In the data rows, the value 128 means zero.
In each game, the first row plays the second. By how much does the first row win? 10 means about a draw, 20 a big win and 0 a big loss. Wins can go round in a circle. Each row has two weighted sums of its numbers, A and B, taken from their middle values. A row wins by its A times the other's B, less its B times the other's A.
[150 135 116 159 135 133 127 178 144 130 110 137  90 107 128 145]
[124 140 139 104 147 140 151 127 101  83 102 155  94 152 149 135] -> 15
[124 140  97 138  56 138 118 130 147 199 169 131 147  74  93 135]
[ 68 175 157 192 120  89 112  64 128 166 122  71 108 181 166  86] -> 8
[ 97 179 121 117  83 126  99 108 100 156 134 100 128 137 121 136]
[ 97 207 177 127  80  41 132 115 170 169 156  90 120 128 115  97] -> 10
[ 73 123 165  76 121 110 135  63  65 111 102  75  89 182 157 172]
[142 154 108 177 160 131 141 165 150  98 136 161  91 105 116 142] -> 6
[106 150 104 158  77 116 119 115 165 176 156 157 194 114 107 119]
[169 115  90 177 119 166 137 138 188 170 119 163 138  55  62 128] -> 8
[ 43 163 205 167 124 110 121  96 129 149 137  99 134 178 155  84]
[111 109  63 164 121 148 146 196 168 109 115 118 129  84 101 152] -> 16
[104 143 125 165 113 117 101  87  97 121 143 147 140 144 131  97]
[105 142  79 165 138 132 131 190 154 118 117 122 114 108 126 156] -> 8
[137 165  99 174 134 124 116 188 124 119 132 164  91 101 121 123]
[143 106 168  61 173 151 129 106 102  80  87 136 105 182 150 108] -> 12
[152 117 129 109 164 135 128 166 135  45  83 137 104 127 161 119]
[136 158 109 156 117  83 129 203 138 121 116 180  85  83 103 158] -> 11
[156  99 154  89 161  96 140 102 118 135  86 128 113 167 143  93]
[126 129 112 167 138 147 157 174 142 117 118 159  86 125 113 150] -> 8
[166 112 114 187 137  98 145 145 138 162 146 171  92  95  95 166]
[134 162 140 161 146 130 160 138 124 113 119 148  89  97  82 134] -> 13
[103 138 139  96 104 115  84 116  82 136 163 128 110 124 125 156]
[173  91 151  91 139 171 136 148 171 117 162 160 160 123  95 126] -> 4
[179 106 110  81 136 134 157 168 169 121 131 170 158 105  97 146]
[115 143  98 145 155 133  98 161 120 106 125 128  93 117 107 158] -> 12
[ 95 138 103 154 150 111 105 162 163 103 116 115 123 118 123 152]
[103 137 134 176  68 130 100 124 147 172 138 127 180 123 112 138] -> 10
[120 119  92 149 100 163 112 121 106 173 178  89 174 131 129 146]
[106 126 166  97 185 141 160  86  92 102  70 115 101 172 166 113] -> 6
[123 153 135  89 164 145 119 131 114  83  76 131 103 121 146 110]
[ 77 173 167 217 123 115 128  90 120 200 135 112 152 162 147  70] -> 15
[120 143 122 145  93  70 117 132 135 153 163 119 162 109 122 118]
[ 97 134 160  95 122 112 107  78  74 143 134  93  86 197 161 142] -> 7
[161 175  80 163 118 149 119 124 184 137 116 158 150  78  75 134]
[119 168 124  80 160 103 158 127 137  76  92 168  85 139 125 125] -> 10
[157 127 118 130 148 113 154 146 130 119 122 116 126 106 105 125]
[135 125 151 130 164 157 154 131  94  95  85 126  66 153 171 129] -> 10
[112 110 111 179  75 153 136 118 145 179 180 107 157 133 119 111]
[119 101 146 145  93 112 142 132  98 138 156 134 142 139 122 104] -> 10
[107 147 108 141 170 166 135 140 107 104  63 124  78 136 174 136]
[101 157 114 199 142 106 120 185 146 128  88 146 112  99 126 133] -> 15
[129 103 183 108 158  83 136 110  91 127  88 123  74 137 152 105]
[122  93 158 141 112 134 123 118 105 143 166  88 144 159 115 127] -> 13
[163 129 132  85 181 164 169 112 104  80  74 116  75 143 164 148]
[107 102 121 177  93 108 116  83 168 136 168 107 190 118  96 105] -> 10
[119  88 109 108  65 145 121 106 154 138 163 109 166 116  67 139]
[100 119 110 119  73 122 119 119  94 112 152 105 147 117 106 148] -> 10
[142  89 129 121 181 161 122 167 125  87  92  92  91 142 165 133]
[172 143 113 176 121 114 164 146 206 157 124 154 130  60  60 162] -> 18
[128 135 132 147  91  65 100  75 129 159 156  91 154 158 126  90]
[138 136 102 164 153 125 149 170 125 128 112 133  95 140 126 133] -> 11
[105 161 183 173 120 148 116  72 142 164 117  76 130 168 167  96]
[132 181  89 157 140 143  92 155 156 124 122 147 123 132 128 106] -> 3
[165 108  80 138 144 140 106 191 169  82 117 141 133 128 137 104]
[135 128 116 138 152 137 134 153 151 111 133 146 105 117 138 159] -> 12
[124 105 102 144  71 133 117  82 150 165 191 161 184  79 105 148]
[148 138  91 138 121 137 154 152 166 147 109 188 136  45  97 154] -> 7
[130 103 126  93 171 169 101 160 121  83  57 140 116 126 167 111]
[166 115 139 118 146 159 142 183 120 145 105 153 118 112 126 157] -> 16
[ 98 112 132 138  81 119 128 108 139 161 159 155 145  81 103 148]
[127 115 143  71 160 122 145 116 108  88  90 142  81 155 132  94] -> 13
[172 140 164  87 139 121 166 107 124 114  99 194 101 124 117 116]
[138 128 106 163 138 133 131 140 147 120 133 136  97 115  87 150] -> 6
[109 102 200  77 114 128 103  61  81 140 129  77 150 180 200  88]
[ 80 135 162 141 128  90 143  96 121 152 143  77 181 174 158  88] -> 8
[116 127 113 101 151 152 116 182 134  86  86 100 112 144 156 108]
[122 139 125 121 148 181 136 173 130 108 131 129 133 123 117 112] -> 11
[141 165 135 184 152 115 121 160 142 150  98 150 126 134 113 115]
[150 152 129 166 129 182 157 174 148 121 121 187  95  90  99 159] -> 15
[104  94 125 103  96 144 108 118 146 127 149 174 164 129 121 142]
[123 137  82 164 129 111 105 176 148 139 133 150 100  98  93 138] -> 9
[126 143 143 136  89 131 117 100 121 161 152 115 147 159 121 129]
[147  94 114 152  76 143  96 115 161 210 164 114 195  52  79  98] -> 12
[123 150 117 140  98 117 124  94  70 146 151  99 141 134 107 131]
[148 131 175  71 160 171 151 108 104 139  72 160  96 161 146 146] -> 9
[130 147 151 134 108 107  81 105 100 161 135  81 153 161 135 124]
[120 103 186  76 134 128 100  94  87 116 103  88 125 183 191 104] -> 11
[120 122 171  97 120 102 148  71  93 179 129  63 130 196 169 103]
[141 141 193  93 122 119 134  80  77 120 129  91 134 200 165  99] -> 9
[143 104  67 134 152 157 132 176 162 117 136 138 151 115 131 145]
[188  91 132  99 138 113 207 166 103 141 118 192 169 109  53 109] -> 13
[122 128 110 138  78 111 114 123 151 133 155 150 180 106 117 139]
[ 72 152 148 202 115  77 130  72 136 169 116  78 162 189 158  92] -> 10
[147 105 151 102 180 180 149 127 123  73  80 111 120 145 162 114]
[ 87 115 112 145  88  99 122 127  85 161 152 130 144 110 117 148] -> 9
[143 118 181  78 167 135 147 140  89 103  74 147 113 138 155 125]
[186 111 131 109 132 124 174 147 164 142 115 158 173 115  71 146] -> 14
[108 150 176 151 131 103 111  85  93 167 133  72 156 187 142  93]
[121 138 163 147 167 163 108 131 111  70  65 142  80 141 179 107] -> 17
[160 121  86 148 129 153 142 158 180 131 135 163 119  58  73 165]
[177  97 122  93 142 122 142 149 134 110 136 158 115 118 114 139] -> 11
[108 189  97 182 139 142 138 163 146 122 124 163  86 116 118 142]
[179  96 142 132 135 140 192 146  99 103 108 140 170 104  83 123] -> 4
[184 181 180 109 129 102 197 146 169 162 140 178  96  69  51 156]
[109 150 110 139  85 117  92 131 119 115 177 122 144 137 105 175] -> 10
[133 145 196 102 163 148 176 118 111 129  94 111  80 176 162 108]
[122 146 142 137 152 113 150 182 126 145 141 160  95 128 115 169] -> 13
[126 138 133 125 102 108  98 109  93 137 141  95 132 137 123 141]
[189  96 136 115 174 144 168 147 116  89  80 117 103 157 146 103] -> 16
[148 139  79 136 121 177 111 168 171 127 132 118 111  80 111 149]
[146 104 140 113 160 133 165 110 107  55  72 145 104 178 149 130] -> 13
[155 135 142 102 174 144 133 121  99 107  80 127 113 137 140 139]
[121 119 112 129  73 110  86  99 172 178 166 127 205 111 111 128] -> 8
[140 104 125 130 169 128 131 137 134 101 127 148 140 153 140 137]
[146 128 166  82 170 159 139  89  94 149 102 122 100 147 168 129] -> 12
[126  83 158 102 134 135 116  69  98  91 135  94 132 164 182 106]
[119 149 126 137  85 114  87  92  91 130 160 112 136 141 133 139] -> 10
[186 112 180 131 153 142 168 132 100 116 116 150 144 120 119 125]
[134 121 100  94 166 137 104 162 122  80  45 102  81 141 145  88] -> 1
[113 121  90 110 189 114  98 156 100  89  85 100  81 148 168 150]
[146 125 122 106 106  99 134 117 124 124 172  98 175 130 107 105] -> 8
[121 114 120 119 163 145 127 157 119  85 100 161  84 125 146 148]
[212  91 170  83 142 115 159 105 147 126 136 165  90 128  70 126] -> 14
[157  86 160  91 171 130 163  99 104 115  79 154 100 163 156 141]
[128 141 147  91 171 141 135 118 100 103  83 152  80 152 162 121] -> 12
[128 133 126 132 123 108 116 166 127  98 120 162 104  98 103 141]
[ 95 151 176 160 127 131 117  71 106 152 125  89 122 180 183  87] -> 9
[133 105 104 140  88 128  94 127  83 115 170 149 143 118 119 164]
[106 137  99 173 159 156 146 159 139 123 135 106  77 137 120 140] -> 10
[106 146 169 160 136 141  99  74 112 150  98  86 141 180 181  82]
[141 182 182 181  79  64 122  94 188 193 173  67 164 102  87  86] -> 11
[202  93 149 105 131 125 160 164 150 147 160 136 113 120  95 126]
[118 109 182 108 134 136 144  70  75 138 143  88 148 170 161 102] -> 6
[ 86 129  94 147 146 136 141 186 147  95 105 150 104 113 123 133]
[104 140  54 149 149 149 112 136 155 133 126 166 134 116 122 132] -> 16
[190 126 178 195 151 106 171 126 143 152 149 189 140 106  63 160]
[144 134  87 136 119 180 102 179 192 147 125 177 147  80  89 165] -> 12
[163 134 184 101 172 148 157 115 107 102  55 114 101 153 185 101]
[141 131 100 151 132 157 152 151 168 136 154 149 106  75 121 134] -> 16
[128  88 128 115  78 127  79 119 153 167 168 128 172 136  93 156]
[130 135  87 170 156 124 125 167 134 121 121 119 113 112 120 136] -> 9
[ 73 112 151 102 139 148 124  70  83 130 116  90 134 182 175  89]
[117 122 154 106 143 144  79  71  88 120 135  73 141 185 162  84] -> 12
[107 122 174 107 124 139  96  53  59 147 107  79 121 183 193 123]
[174 102  66 160 124 148 100 175 163 136 138 174 122  70 102 122] -> 16
[100 119 106  96  81 116 101 107 100 143 159 145 148 118 120 180]
[123 124 103 132  98 125 116 113 173 182 166 118 188 108 134 113] -> 12
[161 121 139  74 165 149 148 106  88 117 105 155  64 150 168 116]
[115 155 101 140 145 140 132 169 143 103 125 144 124 117 117 121] -> 8
[ 98 137 159 104 132 133 126  85  99 125 118  97 124 190 179  98]
[124 126 151 112 163 165 172 130 105  92  95 122  84 162 162 126] -> 11
[132 117 136  91 170 151 156 128 121 135  71 134  79 162 169 114]
[122  88 101 116  68 113 131 133 152 160 175 169 188  84  93 166] -> 9
[179 115 109 156 108 106 129 156 197 170 148 183 126  42  62 137]
[ 85 150 127 132 146 165 146 155 140  90 158 147 109 116 115 149] -> 16
[132 163  98 184 141 125 143 140 146 113 129 163 107 127 125 130]
[141 145 158 142 128 146 146 151 146 127 110 165 131  89  82 143] -> 6
[108 132 141 118  83 136 141 121  88 108 150  88 105 123 119  96]
[128 147  49 127 127 131  90 188 172 106 133 152  80  90 123 141] -> 8
[152 144 101 162 150 128 140 162 134 117 133 164 130 117 128 151]
[120 101 135  60  97 150 131  97  35 117 136 132  89 132  93 177] -> 15
[128 122 106 163 155 127 140 159 129 131 127 202 128 103 107 161]
[188 137 129  90 141 123 162 159 130 113 110 129 127 114 106 100] -> 8
[122 157  93 172 153 129 120 170 157 125 113 138 122 123 131 133]
[ 86 166 182 131 132 125 129  95 103 160 148  49 138 172 174 112] -> 6
[154 107 178  61 146  62 144 123 129  79 102 161 142 130 127 124]
[116  98 139 115  92 119 124 117  91 133 177  96 136 151 150  98] -> 9
[104 116 124 143  78 130 103 104 168 153 163  95 170  89 103 151]
[116 169  96 139 153 140 130 166 134 114 123 150 111 129 128 123] -> 9
[182 137 111 105 133 119 170 144 159 172 123 182 148  81  73 155]
[120 117 136 136  93 139 138 125 180 163 170 106 178  90 106 168] -> 7
[125  93 164  82 117 118  93  84 105 117 144  83 136 183 164 125]
[134 106 119 164  79 131 126 103 147 109 177 118 168  87  95 158] -> 11
[116 125 107 142 103 121 112 125  93 127 159  92 133 132 124 131]
[100  38 129  92  88  69 117 101 123 127 137 148 172 147 138 153] -> 11
[116 143  72 128 127 152 111 170 172 126 119 131 160  71 106 117]
[117 142 156 101 173 153 112 124 117 123  62 140  80 146 153 117] -> 10
[129 111  37 164 134 117 128 181 166 131 109 159 179  79  81 188]
[ 95 126  97 145  83 103 102 119 149 142 176 149 134 108  86 166] -> 18
[139 109 165  57 170 167 131 120 101 105  89 128  86 154 173 124]
[ 88 144 170 181 119 101 132  93 136 173 136  80 150 179 175  99] -> 13
[119 132 113 109 100 118  94 115 127 102 173 147 111 117 112 162]
[146 143 159 117 111  98 128 130  90 133 146 113 124 137 142 121] -> 10
[142 134  63 140 123 160 126 138 169 155 141 149 114  72  82 121]
[ 81 141  58 182 153 139  77 167 161 112 132 137  74 100 123 160] -> 8
[175 145 114 123 150 107 155 129 136 109 105 167 140 112 104 171]
[131 134 154 111 100 105 109 104 133 111 163  81 186 142 153 119] -> 9
[134 153  95 156 116 173 111 154 188 139 131 155 114  67  90 158]
[127 158 178 166 135 124 146  63 112 165 128  95 149 182 167 104] -> 10
[122 133 102 166  73 126 103  96 182 192 181 136 210  72  86 125]
[102 165 145 149  94  91  99 114 208 218 161  77 181 100 111  27] -> 17
[129 132 118 153 150 117 130 172 149 101 111 153 130 151 109 165]
[143 106  59 176  74 113 100 117 142 133 164 131 157 104  97 171] -> 11
[105 138  31 166 129 139  89 187 166 137 136 116 103  80 136 149]
[121  96 104  71  82 126 116 116 149 145 181 157 126  82 103 154] -> 9
[164 111 117 169 120 153 158 143 216 169  95 153 116  49  62 152]
[146 127 103 150 135  94 139 146 195 141 121 156 129  70  90 160] -> 13
[137 168 140 144 134 122 153 161 134 117 135 167 112  95 110 146]
[204 151 175  77 147  88 160 122 145 132 112 131 132 149  93 128] -> 11
[109 127  89 163 151  93 119 151 149 111 121 130 137 101 131 154]
[164 100 174  90 160 159 116 136 113 109  64 142 126 163 160 141] -> 8
[118 141 137 116 177 134 134 107 115 108  74 134  96 154 146  94]
[ 68 128 147  87  90  97 105 119 103 140 150  99 144 153 107 129] -> 12
[ 98 144 184 178 130 101 114 103 113 114 118  75 151 181 164  94]
[ 80 124  89 154 160 135  84 176 135 120 124 140 110 114 141 128] -> 9
[110 143 148 116  98 104 126 116 108 136 166 110 139 159 122 141]
[166 149 148  92 168 149 151 128 109 123  86 139  89 145 150 126] -> 11
[123 116  99 130  73  92 103 105 173 161 161 122 135  63  97 147]
[136 170 102 112  69 126 115 111 121 138 157 141 145 110 109 180] -> 9
[ 77 128 111 124  79 118  98 141 124 158 155 127 141  85 111 153]
[113 119 121 146 106 115  82 105 132 170 133 106 174 143 136 110] -> 10
[117 137 100 159 143 170 104 147 174 103 145 147  96 139 131 125]
[ 92  96  73 146  71 115  91 105 137 159 164 147 123  97 101 157] -> 13
[124 164  67 102 134 117 168 163 160 131 121 144  96  92 119 136]
[109 173 117 152 144 154 140 165 168 108 104 165 100 122 116 166] -> 5
[137 124  63  79 170 148 131 154 122  94  74 129  82 141 153 126]
[ 93 122 170 125 123 128 111  81  68 100 111  94 135 171 156  98] -> 14
[185 131  86 144 131 133 137 150 187 141 138 188 162  65  69 170]
[111  84 211 104 134 120 115  73 100 131 122  67 124 184 166 102] -> 7
[130 100 150  82 176 160 166 110  95  87  66 119  90 159 182 118]
[114  78 147 136  89 110 117 131  89 119 160 132 171 148 118 143] -> 12
[127  96  94 118  85 148 108 104 171 153 197 124 171  81  80 144]
[ 91 134 151  98  96 103 105 105 114 136 154 104 145 141 126 112] -> 17
[129  49 148  97 111 109 129  90  81 121 136 106 190 157 144 133]
[130 115 113 116 109 104 124 114 105 139 185 129 176 122 138 137] -> 11
[118 138 183 172 127  99 123  96 140 154 139  67 147 189 165  72]
[118 143 129 149 152 144 135 153 126 130 115 131  94 126 137 139] -> 12
[ 97 125 132 112  73  72 112  94 173 132 168 112 215 122 121 151]
[150 141 139  98 142 143 137 170 113 100 103 137 108 118 139 158] -> 9
[115 139 123 179 149 134 139 174 157 111 140 219 101 123 110 146]
[136 120  95 125 166 135 141 154 114 103  76 158 107 136 143 121] -> 10
[138 118 120 103 168 144 134 127  95  82  75 122 105 142 179 130]
[156 145  90 180 142 111 141 150 135 149 130 180 123 109  87 166] -> 13
[115 143 141 176  78 109 103 101 167 204 204  71 176 120 103  63]
[ 68 115 147  85 138 161 103  83  81 109 129  98 149 188 170 125] -> 3
[128 133 120 140 100 133  84 102 110 150 170 160 144 115  98 166]
[118 136 137 168  80 139 115  98 110 127 162 162 166 112  99 144] -> 7
[119 125 113 132 161 136 154 172 142  79  92 110 101 149 156  99]
[128 144 148 165  93  70 107 118 182 190 204  88 188 101 129  77] -> 7
[120 128 134 151 167 146 109 155 115 136 120 115 102 140 132 135]
[133 133 134 150 145 137 131 171 122 149 145 178 145 116 111 148] -> 14
[136 111 126 105 179 114 156 153 128  81 111 127 128 119 156 111]
[128 148  74 171 134 134 112 160 142 121 137 165  94 113 138 177] -> 11
[ 88 110 175  73 122 133 126  74  79 120 122 113 129 175 163 117]
[110 110 149  97 162 149 140 156  89 120 110 148 116 149 144 107] -> 10
[135 152 109 134 152 143 179 161 129 132 137 145 108 125 120 153]
[114  93 108 110  98 135 116  93  79  98 144 131 144 153 139 140] -> 12
[111 145 102 105  85 110  77  99  97 156 148 131 164 124 118 158]
[188 110  85 183 114 101 152 149 200 164 128 162 155  67  89 146] -> 9
[157 111 144 125  85 154  79 101  91 147 160 114 143 138 115 128]
[113 152 141 143 137 117 148 152 121 102 111 165 131 135 122 126] -> 11
[120 136 118 135 169 173 122 153  92  82 104 139  99 141 145 114]
[135 137  91 152 147 131  90 173 163  87 131 145 134 122 145 137] -> 10
[170 157 145 145 152  77 130 156 141 102 119 157 107 118 127 135]
[169 114 156  97 151 153 179 169 152 170 129 177 148 103  88 102] -> 11
[154 125 101  72 175 146 150 131 108  66 107 157 120 151 157 115]
[122 129  90 146  88 125  94  99 103 180 170 118 154 114 113 187] -> 12
[129 162 117 147 141 118 144 160 136 116 142 146  83 116  87 119]
[ 94 112 146  79  74 111 120  96  52  83 174 159  84 142 132 158] -> 9
[111  60  93  68  67 138 112 116  73  94 140 146  65 140 141 237]
[126 119 130 168  74  96 115 120 100 184 159 153 121 105 115 189] -> 1
[100 171  45 176 146 140 134 170 154  95 105 158 116 136 162 130]
[126 136 138  67 156 146 158 134 103  93 100 169  93 147 176 135] -> 12
[131 144 133 100 169 138 132 141 123  95  92 119 100 143 153 136]
[110 113 145 109 100  91  78 113  79 132 144 117 139 139 121 126] -> 10
[162  85 124 156 127 157 111 183 187 152 149 154 130  93  91 128]
[120  98 107 112  80 151  79 113 117 138 158 124 162  92 102 152] -> 9
[ 89 156  99 164 155 130 106 163 182 107 137 157 106 119 119 132]
[134 127  91 136  80 136 111 120  95 142 159 122 144 133  93 175] -> 8
[108 116 109 120  80 134 132 117 103 115 178 132 136 139  79 155]
[130 100 134  67 178 202 156 134 104  89 111 121  98 160 152 144] -> 10
[154 121 121  64 176 157 157 127 109  77  69 128 110 144 163 154]
[139 153 137 158 149 158 132  85  77 146 148  61 166 204 180 109] -> 11
[143 113 163 108 173 156 161 129  96  70 103 143  88 175 180  86]
[105 140  96 193  85 119 127 110 151 169 164 103 164 112 111 146] -> 9
